rotation steps, each row followed by its count of steps:
The counts run from 0 to 233.
[ -5  30  30 -12   7   2   8  11 -35   4 -25  -4 -43  37   1  -7  -1 -39
 -36   3 -10  31 -26  -6   3   2  15   4  41  25 -12  25  10  31  10   5
   3  -2  11 -12  22 -24   8 -17  12   0  -1 -11  11   6  16  16  16 -18
   8   5 -42  10  20 -16 -12   5  21]
203
[ -9  28  25 -16   4   4 -12  27  -1  18 -22  -7 -24  49 -10 -16 -32 -39
  -3  38   1  29 -22  13  -8  14  -1   7  42   7   4  12   4  30  25   2
   9  -4 -26  16 -17 -10 -10 -24  10  16 -23  15  24  -5 -18  19   9 -11
 -24  16  -6  10  11  -3 -19  16   6]
187
[  2  31  20 -17  10   7   1  25   0   4   0  -3 -30  36  -3 -21 -14 -47
   2  30 -10  32 -21 -14   5   3  14  20  54  26   6   7  15  30  20 -10
  18 -12  16  13   9 -41  23 -22   7   8 -10 -12  12  20 -14  14  13 -14
 -11   1 -20  20  15 -16  -7  -2  20]
191
[-13  12  42 -22  35  10  -4  27   8  15  -6  -9 -47  24   6  -3   0 -21
 -29  21  19  29  -8 -10 -16  10  13  -3  28   6 -23  30  21  42  26 -11
  30  -1   0  14   0 -23 -15 -16  20  -7  -4   4   9 -26   9  19   8  -8
  -8  16 -15   6  19 -16 -25 -11  -4]
122
[  7  42  30 -13  27   6 -20  16   2  29 -40 -16 -26  21 -10  -5 -35 -22
 -26  35  10  31 -12  16   8  -2   5   6   9   8  28  -2   3  32  29 -11
  -3 -19 -33  19   3 -11 -19 -32  12  -1 -19  -1  14 -27 -13  17  -1  -9
 -10  -2  -7  17  13  17 -11  14   9]
54
[-44  30   4   2  10 -13 -19  10   2  37 -27   2 -24  16 -30 -14  -1 -20
 -17  34  -1  12  -8   4 -25 -13   3   6   8  15 -15  27  -1  48  15 -12
  15   5 -18 -14  -3  -1 -21 -28 -22 -14   1  -2  24 -14  -3   2 -13 -18
  -1  11 -28  20  22   2   1  32  -9]
227
[-25  25  42   1  10   8  -1  21 -15  26  -8   2 -11  28 -27  -5 -16 -11
 -43  52 -21  40  -6   3 -20   5  -2   7  -4  15 -18  13  -1  47  36 -22
  -4  -7 -10  33 -18  -4  -8 -30  -7  -9 -19   8  -6 -21 -11   8   5   2
  -4   6   0  -7   8   6 -20   5   8]
107
[-24  40  13  -5  19  -7 -18   8  11  13  -1  16 -26  24   1  -5 -16 -13
  -8  53 -10  24  22 -11 -18  23  10  24  13   7  11  21  13  52  32 -14
   9 -27   6   7 -12 -24 -15 -28   4   9  -2 -30  12 -18 -16  10 -16   7
 -12 -10  -9   9  14   4 -35  12   1]
172
[-10  13  37 -15  13  10   1  38  -7  20 -24 -19 -27  22 -15 -13 -13 -23
 -32  18  32  22 -28   6 -17 -17   0  -1  41  14 -18  21  10  27  15 -13
  39   7 -15  25  -6 -23  -7  -9  17  -3  -7  14  17 -19  -1  12  14 -30
   3  22 -22  16  17 -15  -3   8   1]
125
[-38  33  28  16 -24 -10  11  25 -18  11 -10   3  -8  27 -32  -8  -7 -28
 -41  23 -39  24 -10  -5  -3  -1 -15  21  26  22 -22  12   9  30   8  -9
  -1 -10  25  -3   6 -16  12 -20  -3  -8  -2 -22  18  13 -13  -3   9 -10
  14 -14 -38  16  15  -7   3  18   7]
88
[-20  35  27  -4  23  -6  -5 -17  12  13 -14  -3 -53  29  -1  -4  19 -24
 -28  18  -8  26  -5 -17  -8  18  22   4   2  21 -13  20   3  50  14   3
   3   0   3 -38  28 -17  -6 -22 -12 -22  -8 -10  24  -5   5  16  -7 -11
  -3  -7 -43  10  16  -3 -12   0  12]
213
[-36  35  33   4  -4   7   0   7   9   4   6  26 -29  16  -5   0  -2 -12
 -42  41  -9  18  35  -6 -27  27   8   9  13  10  -8  25  -1  45  24  -6
   8 -14   5  -2   6 -21 -21 -16   4  -3  -8 -26   5 -17  -2   6 -10   3
  24  -9 -45   1   9   7 -27  28   7]
161
[-40  34  29 -16  -4  -8 -16  14   0  15 -21  -7  -8  26 -35   1   7 -17
 -12  26  -4   6 -16  -1 -28 -18 -10  21  23  22  -2  13 -12  20  -2 -13
  36  -1  16  -2 -13 -21  -5  -6 -15 -13 -15 -24  34 -21 -23   1 -13 -38
   7 -17 -51  20   2 -11  -7  11 -11]
23
[-47  16  14  -5   4 -10  -5 -14  21  25  -9   7 -25  30 -10  -6  18 -25
 -11  41 -19  32   3 -26 -33  15  20  14  33  14 -15  12   6  41  11 -11
   9 -13   4 -25  -6 -20  -2 -19   3  -9 -11 -15  20  -6   3  14 -20 -13
  -1  -5 -38  13  19 -11 -20  17   2]
18
[  6  37  51 -28  20  -5 -18  18  -4   7 -27 -25 -31  52  -7  -1 -13 -25
 -20  15  -5  32 -34   1  15  11  -7  12  15   5  15   6   6  15  10  12
  10  -2  -2   5   6 -19  -7 -17   6   4 -29  -6  30 -22 -18  21   8 -20
 -14 -12 -21  17  -7  -5 -20 -20   4]
196
[-44  35  37   2  -8 -16 -17  18   4   6 -15  -9 -32  41 -18  -3   0 -26
 -32  10 -13  19  -6   7  -5  23 -18   6  13  -5 -22  29   3  36   4  18
  11  10   8 -29  11  -6 -29 -17   3  -7  -7  -2  46 -10 -10   8   1 -15
  -2  -3 -39  16   8  -7 -26  17  -7]
83
[-47  23  51 -13  -7   2  -5  17   6  16 -16  -2  -5  24 -40   8  12 -14
 -31  39 -32  17   0 -11 -20   5  -2  26  21  18   2  -3  -2  12   4 -22
  12 -19  11  18 -14 -15   0  -9   0 -16 -23 -33  10 -21 -12   2  -7 -10
   5 -27 -40   6  -6 -10  -7   3  -7]
26
[-46  16  27   5  -7 -15  -4 -17  22  31 -23  -7 -14  34 -23  -2  11 -20
 -17  49 -27  38  -6 -27 -25  10  16  19  17  13  -5  -8   5  30  13 -12
  -1 -17 -16  -7 -18 -13   0 -15  11 -12 -22 -12  21 -13   2  15 -19 -15
  -1 -12 -33  15  17  -4 -10  21   8]
16
[-14  28   9  -7  31   1   0  19 -19  19  -1  16 -30  18  -3 -16 -14 -19
 -21  37   2  34  -7  -6 -22 -10  19   5  23  24 -20  32   7  66  40 -24
  17  -3  10  16  -4 -26   5 -27  -4  -3  10  -1  -5  -3  -2  11   0 -10
  -8  16  -7   3  26 -11 -19   5  10]
111
[-39  29  25  13 -16   7   0  -8  27  27 -24   2 -10  29 -23  -9  -5 -22
 -40  23  -7  33   4   8 -17   4   5  -7  30  11 -16  -7  -3  35  15  -3
  -5 -16 -21 -11  10 -22  -3 -19  11 -13 -28  -1  25  -8  11  10  -1 -11
  15  -2 -50  17  16  13 -11  37  18]
148
[-40  32  20   0  16  -4  -2  23  15  25  -4   2 -23   0 -36 -12   4 -24
 -12  40 -22  11   3 -19 -19  -8  -4  26  12  26  -6  10   4  38  16 -35
  23 -15  15  11   6 -23   7 -23 -20 -26   5 -31  12  -3 -15  -6  -5 -12
   6 -11 -24  25  17 -11  21  10  -6]
231
[-12  12  36 -20  33   9  -5  33  -1  11 -12 -10 -42  22   2  -6  -6 -19
 -29  16  33  28 -16  -3 -16   4   9  -8  31   6 -20  33  14  41  21  -4
  37   2  -5  16  -3 -24 -18 -11  16  -5  -2  10  13 -28   7  17   9 -19
  -5  21 -19  11  21 -20 -21  -5  -3]
123
[-36  36  23   8  -4   6  -4  18   7  14  18  13 -19  24 -29 -20  -2 -23
 -18  39 -27  30   1  -3 -22   5  -6  12   3  26 -24  20 -12  55  35 -19
  11   4  21  -2  10 -27  10 -25 -29 -13 -15  -2  12  11 -25  -3   3  -5
   0   3 -27   2   4  -2 -12   7  10]
98
[ -4  28  41 -21  17  -3  -3  40 -21   1 -12  -1 -27  30  -3   5 -19 -23
 -23  36 -16  22   1 -16   2  21   6  33  32   7  15  22  24  19  17 -10
  15 -27  17  33 -15 -25 -10 -17  24  16  -1 -33  -2 -18 -13   8   5   1
  -9 -10  -4  11  11 -17 -22  -4   2]
182
[-35  25  30   8 -14   2  -3  -4  22  31 -32  -3  -6  35 -24  -4  -9 -15
 -44  21  -9  33  -1  13 -15   4  -1 -14  24   9 -15  -8  -3  30  10   4
  -7 -15 -28  -7   2 -15 -12 -16  15 -10 -35   1  29 -13  10  12  -1 -13
  10  -4 -47  16  13  12 -14  31  14]
147
[-38  35  37  -2   8 -21 -19  10  17   9 -11  -6 -37  40  -8   0   8 -19
 -28  11 -24  24   2 -15   3  31  -9  12   7  -3 -17  16  16  34   3  16
   2  -5  18 -32  16 -18 -22 -15  10  -5  -5 -21  42 -14  -5  12  -4  -5
  -7 -21 -29  23  12  -6 -23   2  -3]
81
[-26  52  14  -4   9 -16 -18  -5   7  12 -28   4  -3  18 -13  -1  -5   5
 -23   8   8  20   4   8  -8 -22  -3   9  11  17   9  14  -4  41   8  -2
  13 -17  20 -13  15 -33  -1 -10  -7  -3 -10 -37  34 -19 -12  -1 -15 -29
  13 -28 -54  36  12  10 -13  18   2]
154
[-41  21  25  -3  19 -20  -2   0 -10  26 -30   3 -32  20 -18   5  11  -9
 -48  30 -28  22   4 -22 -13  13  14  15   3  14 -14  23  18  45  12 -16
  -7 -15  -4 -12   2   1 -16 -31   0 -19   8 -30   6 -23  16  10 -16   3
   8 -16 -27  12  24  -2  -8  15  -3]
223
[-21  25  13  -1  25   6   2  19 -14  23   5  16 -28  18  -8 -16 -13 -21
 -28  44  -6  36   1  -4 -26  -1  19   7  17  21 -24  28   5  63  45 -24
  13  -7   3  19  -2 -19   0 -31  -4  -4   5   0  -8   1   1   7   0   0
  -8  17  -8   2  22  -8 -23   5  13]
110
[ -6  35  42 -12  21 -21  -7  -6  13   4 -29 -24 -24  43  -8  -4   2  -1
 -25  28  10  46 -24 -18  -1   6   9   2 -11   1   8  11  -1  31  12  12
  16  -5 -17  -9   3 -30 -14  -7   5   0 -22   4  35 -34 -12  24 -16 -26
   1 -10 -25  28   9   1 -12  -7  12]
2
[-27  55   7   2   9 -13 -15  -4   1   8 -19   9  -9  17  -8  -5  -5  -3
 -24  10   3  17   8   1  -9 -19   4   8  17  21   1  17  -1  43  10  -2
  16 -16  25 -18  19 -41   2 -15  -4  -3  -1 -37  30 -12  -3   0 -14 -26
  18 -24 -52  35  19   0 -15  22   7]
153
[-21  22  32  -4  -1 -15  14   9 -21  -3 -22  -5 -33  21  -3  -5  17 -17
 -38  20   5  31 -14 -31 -17  -2  18  15  28  16 -13  29   6  31   2  -1
  29  -5  15 -15   1 -31   0   7  15   1   3 -14  12 -13   9  10 -10 -27
  27   0 -48  18  28 -17  -2  11  12]
9
[-10  14  49 -16  41  11   0  20  20  16   1  -9 -41  23   3  -1   0 -15
 -27  41  -1  36  -2 -20 -13  20  16  11  11   8 -11  12  20  41  29 -19
  22 -13   0  25   0 -29  -4 -18  15 -16  -7  -7   3 -24   2  15   4   3
 -14   2  -6   7  10 -14 -16 -19   2]
120
[ -9  30  40 -10  -9  13  -2  45   1  -1   7  -4 -20  19 -19 -14 -23 -32
 -11  53   3  13  -6   3 -21   5 -13  29  29  18  15  25  -3  21  24 -18
  39  -5   3  33 -13 -27  -4  -7  -6   4 -12 -10  16  -8 -41   0  10 -17
   6   3 -23  10   4  -5  -4  14  -2]
178
[-42  31  18   6   6  -6  -1  25  15  30  -9  -1 -16   2 -39 -19  -3 -26
 -12  42 -17  12  -1 -12 -18 -12  -5  23  15  25  -9  10   4  42  17 -35
  21  -8   6   2   5 -21   2 -23 -28 -18   0 -23  16   0 -20  -6  -6 -19
   8  -4 -25  27  20  -3  22  21  -3]
230
[-10  38  40 -20  13  34 -12  32   6  15  -3   5 -31  17 -19  -8 -19 -35
 -27  34   7   9   1  27 -14   7  -1   3  20  17   5  16 -17  30  29 -17
  14  -1 -16  26   7 -19 -17 -23 -12  -9 -34   3   1 -13 -14   4  15  -3
   3  14 -33  -3  -8  11 -14  12  10]
45
[-20  20  48   6 -11   6  21   0  16   0  -1 -12 -39  28  -9 -13  17 -21
 -31  41   2  41  -8 -27 -24  23  16   6  14  13 -11  13  -5  28  13   2
  24   1 -13 -11   9 -30  -5   1   6 -10 -21   9  15  -8  -5  15  -3 -19
  22   4 -42   8  17  -6   1  12  17]
6
[ 11  46  25 -22  37   1 -20  26 -22  20 -41  -8 -24  15  -4   0 -33 -15
 -34  18  13  21 -14  16  15 -10   8  14  18  11  27  11  11  34  20 -13
   0 -25  -8  22   2 -20 -17 -31  11   7  -5 -19   9 -29   2  11  -2 -15
  -5  -4 -12  19  14   5 -18   9   5]
52
[-43  22  10  -8   7 -11 -11  -9  14  20  -8  13 -28  26  -6  -3  18 -25
  -4  35  -9  21   4 -24 -32  10  19  12  34  17 -16  19   1  44  12  -9
  19  -9  10 -26  -3 -23  -4 -14  -1  -9  -2 -17  25  -3   5  11 -23 -16
   1  -5 -43  15  21 -14 -24  12   2]
19
